gakun: [-16 -21  -9  30   3  -6 -38 -50  19 -30  17]
Gosir: [-41  35  46  23  18 -21  29 -63  85  46 -26]
bemal: [ 41   4 -56  36  43 -14  36 -68 -10 -42  67]
Fav: [  24   34   -6  -28  -14    6   71   26 -112   84  -48]
lutu: [-16  43 -20  30  30  29  29  27  30  30 -29]
zedel: [-76  25  67  47 -27 -11 -18  13 -39 -41  -9]
Refu: [-50  28  52  21  76 -13 -51  23 -26 -88  11]
Binu: [ 29  32 -20 -64   5  28  28  -6  31   8  -2]
molas: [-43   3  22   4   7  -2  -2   9 -76 -22 -37]
Rovi: [-38  18  20   2 -19 -15   1  27  13  40 -39]
tufev: [ -3  18 -32  -8 -19  13  34 -34  48 -36 -23]
count lutu: [29]
2
succ: [-28]
[-14]

Gevon: [-41 -34   5  28  -3  13  -9  30 -48 -35 -38  33 -37  -7  16 -31  15  36
 -44  38  33  17  40 -30 -46   5 -41 -34]
gis: [ 39  10 -11 -35  -6  22  -5   2  39 -13  41  43   1 -36  12  30   9 -38
  47 -39 -32 -23 -32  -5  38  13  37  37]
vuzo: [ 30 -56   6 -40   3  54 -20  55  33 -83  33   9   4   0  54  30  36 -49
  -3 -31 -25   3 -26 -56  19 -20  15  25]
Zab: [ 41   3  -8 -45   2  -1  -5   1  42  -4  41 -36  43   1   0  46   4 -37
  34 -37 -44 -25 -42 -18  42  -7  39 -39]
succ: [-49]
[-3]
asked: [ 30 -56   6 -40   3  54 -20  55  33 -83  33   9   4   0  54  30  36 -49
  -3 -31 -25   3 -26 -56  19 -20  15  25]
vuzo
succ: [17]
[40]
succ: [-48]
[-35]
asked: [ 41   3  -8 -45   2  -1  -5   1  42  -4  41 -36  43   1   0  46   4 -37
  34 -37 -44 -25 -42 -18  42  -7  39 -39]
Zab
asked: [ 41 -36  43   1]
Zab

zeraz: [ 30  -5  -4 -10  65  56  13 -32 -34   0 -44  74   4  19 -80  19  -8  45
 -73 -87 -66 -47  64  70 -18 -31 -10  15]
Rutuv: [-30   3  -1 -16  56  53  21 -24 -34  -6 -51  76  11  25 -80  10 -14  48
 -65 -80 -68 -56  59  73  -9 -27 -16   6]
Sugoz: [  2 -13  18  17  68  31 -12 -32  -7  25 -47  47 -18  26 -51  38 -18  16
 -89 -72 -37 -34  47  40 -29 -12  19  21]
nula: [ 24  18  25  -7  37  30  15  -4  -9  -5 -73  52  11  49 -59   7 -38  27
 -57 -55 -52 -66  33  59   4  -1  -3  -9]
sov: [ 24 -11  -4  -4  69  55   7 -36 -32   8 -39  72  -4  14 -77  25  -5  42
 -80 -88 -60 -41  65  63 -24 -31  -5  21]
succ: [-6]
[-51]
asked: [ 48 -65 -80 -68]
Rutuv

bog: [ -3 -48  -3   1 -27  72   0  -2 -36  30   1 -14   3  -5]
mol: [-12  23  -4   8 -52  -3  16   4  -7  43  -7  -4   6 -13]
Muz: [  1   0   2   3 -11  -4  -1  -2  -4  17   2  25  -8  -1]
rotok: [  6   5  -1  -2  14 -32  -9   3 -27  38   1 -53 -17 -15]
dupo: [ -3 -48  -3   1 -27 -32   0  -2 -36  84   1 -14   3  -5]
nadu: [  4 -19  -5   4 -16  16   9  -2  21 -29   8   9 -35   4]
Zepok: [ -3 -48  -3   1 -27  72   0  -2 -36  84   1 -14   3  -5]
asked: [-19  -5   4 -16  16   9  -2  21 -29]
nadu
count mol: [-3]
1
succ: [38]
[1]
count dupo: [-3]
2

dak: [26 11 24 57]
gur: [-2 -3 -6  0]
rezo: [-8  5 -3 -2]
vigu: [ -4  -3 -58  20]
Zad: [-112  -30   20  -58]
Teni: [-10  14   7   2]
succ: [26]
[11]
succ: [-4]
[-3]
asked: [ 20 -58]
Zad
asked: [-112  -30   20  -58]
Zad

fule: [-56 -59  88  89  88 -58  88 -66 -67 -65 -64  91 -89  88  60 -57 -57  88
 -63 -67 -61  88 -67 -57]
Fenef: [-84  74  58  50  58 -83  55  74  74  74  74 -89  74  55  86 -84 -83  57
  74  74 -89  57  74 -83]
daban: [ 55  55  90 -91 -91  57 -90  68  69  67  65  55  65 -91 -57  56  57 -90
 -90  69  63 -90  68  56]
count daban: [-91]
3
count Fenef: [74]
9
asked: [89 88]
fule
succ: [91]
[-89]
succ: [-65]
[-64]
count daban: [-90]
4

mon: [ 65  22  22  22  22  58 -23  65  79 -22]
Pumom: [-25  60  61  60  59 -27  61 -26   1  54]
Risak: [-30  51  52  50  49 -29  71 -30 -10  64]
tise: [ -8  48  48  47  47 -10  47  -8  14  41]
fon: [  8 -42 -42 -42 -42  27 -42   9 -35  88]
saf: [-25  41  59  60  59 -25  61  59   1  54]
bot: [ 40  71  72  71  71  25 -28  40  87 -29]
lud: [-10  65  66  53  64 -16  37 -11  23  32]
rati: [48  2  2  2  2 49 14 48 42 14]
Guve: [ 3 54 55 54 54 -2 28 -2 -2 54]
borum: [-34  34  10  33  32 -28  89 -34 -28  81]
tar: [ 72 -28 -29 -28 -27  77   5  72  48   7]
succ: [27]
[-42]
count Guve: [54]
4
count fon: [9]
1
asked: [51 52 50 49]
Risak
count saf: [59]
3

razi: [  6  -3   3  18 -23   3 -94 -48 -34  23  18 -39  48]
Rono: [  1  -9  66  56   8 -13  -5 -12   3   0  15  -7 -14]
Nomum: [  0  15 -16 -11   1 -28 -45 -15  -7 -20 -34  -7  21]
voti: [  0  13 -48   0  57  13   8 -26 -15  33  23  -1 -48]
pafa: [  1  -9  66  56   8 -13  -5 -12   3   0  16  -7  41]
Fufan: [  0  13 -48  50  57   7   8 -26 -15  33  23  -1  36]
asked: [-48  50  57   7   8 -26 -15  33  23  -1]
Fufan
count voti: [0]
2
succ: [-39]
[48]

Gez: [-17 -21 -43  77 -17  70 -27  30   5 -34   8 -10  28  -3  62  68   1  61
  12   4  27  14  25  55 -10  49  30 -25  -7  19  -1]
mapeg: [-24  -1  -6  56 -40  60 -31  20   7  -4  -5 -36  12   9  35  32 -28  53
  19 -11   5   5  22  25  12  16  31 -10  15 -12  24]
Feken: [-36  42  69  12 -86  41 -45  -2  16  60 -36 -86 -18  35 -21 -53 -92  40
  37 -42 -39 -13  16 -45  55 -58  35  22  66 -80  77]
Morok: [ 29 -26 -79  -4  58  -7  -1   0  -2 -32  18  98  16  -7  17 -10  60  -6
 -16  17  44  19 -12   8 -68  46  -9 -19   1  72 -64]
fikez: [  46  -11   -5  -89   83 -105   64  -29  -18  -12   19   72  -16  -25
  -47  -25   69  -95  -25   30    0   -7  -38  -19  -28   -7  -58    9
  -50   39  -56]
gor: [ 23 -16 -43 -15  45 -21  12  -4  -5 -21  13  63   7 -10   3  -7  44 -20
 -16  14  24  10 -11   2 -40  24 -16  -8 -11  45 -44]
zam: [ -6 -35 -99  90   4  89 -46  35  10 -48  14  51  44   3  79  50  25  80
 -28   4  60  31  23  54 -57  81  37 -39  17  63 -35]
zug: [ -8 -10 -38  44 -11  48 -30  15   8 -13   1  12  16   6  34  13 -92  40
  11  -5  22  13  14  17 -20  28  24 -16  20  18  -5]
asked: [ 81  37 -39]
zam
count fikez: [-29]
1
asked: [-17 -21 -43  77 -17  70 -27  30   5 -34   8 -10  28  -3  62  68   1  61
  12   4  27  14  25  55 -10  49  30 -25  -7  19  -1]
Gez
asked: [-36  42  69  12 -86  41 -45  -2  16  60 -36 -86 -18  35 -21 -53 -92  40
  37 -42 -39 -13  16 -45  55 -58  35  22  66 -80  77]
Feken
asked: [-12  19  72 -16 -25 -47 -25  69 -95]
fikez

tez: [ 35  11  31 -15   2  50]
Nav: [ 37 -51  -9 -88 -23 -25]
neviz: [ -7  11  31 -15   2 -41]
fibir: [ 50 -22  19 -65  -8  74]
Vare: [ 30 -10  -6  -6  -6  -6]
zani: [ -8  41 -60   6   1  56]
mog: [ 50 -22 -72  -6  -8  74]
rokeb: [-52  18 -16   4  48 -40]
ratig: [-36 -47  51 -42 -50  26]
Ripu: [ -3 -34 -74   8 -44  55]
count Vare: [-6]
4
asked: [-10  -6]
Vare
asked: [ 11  31 -15   2 -41]
neviz
succ: [18]
[-16]

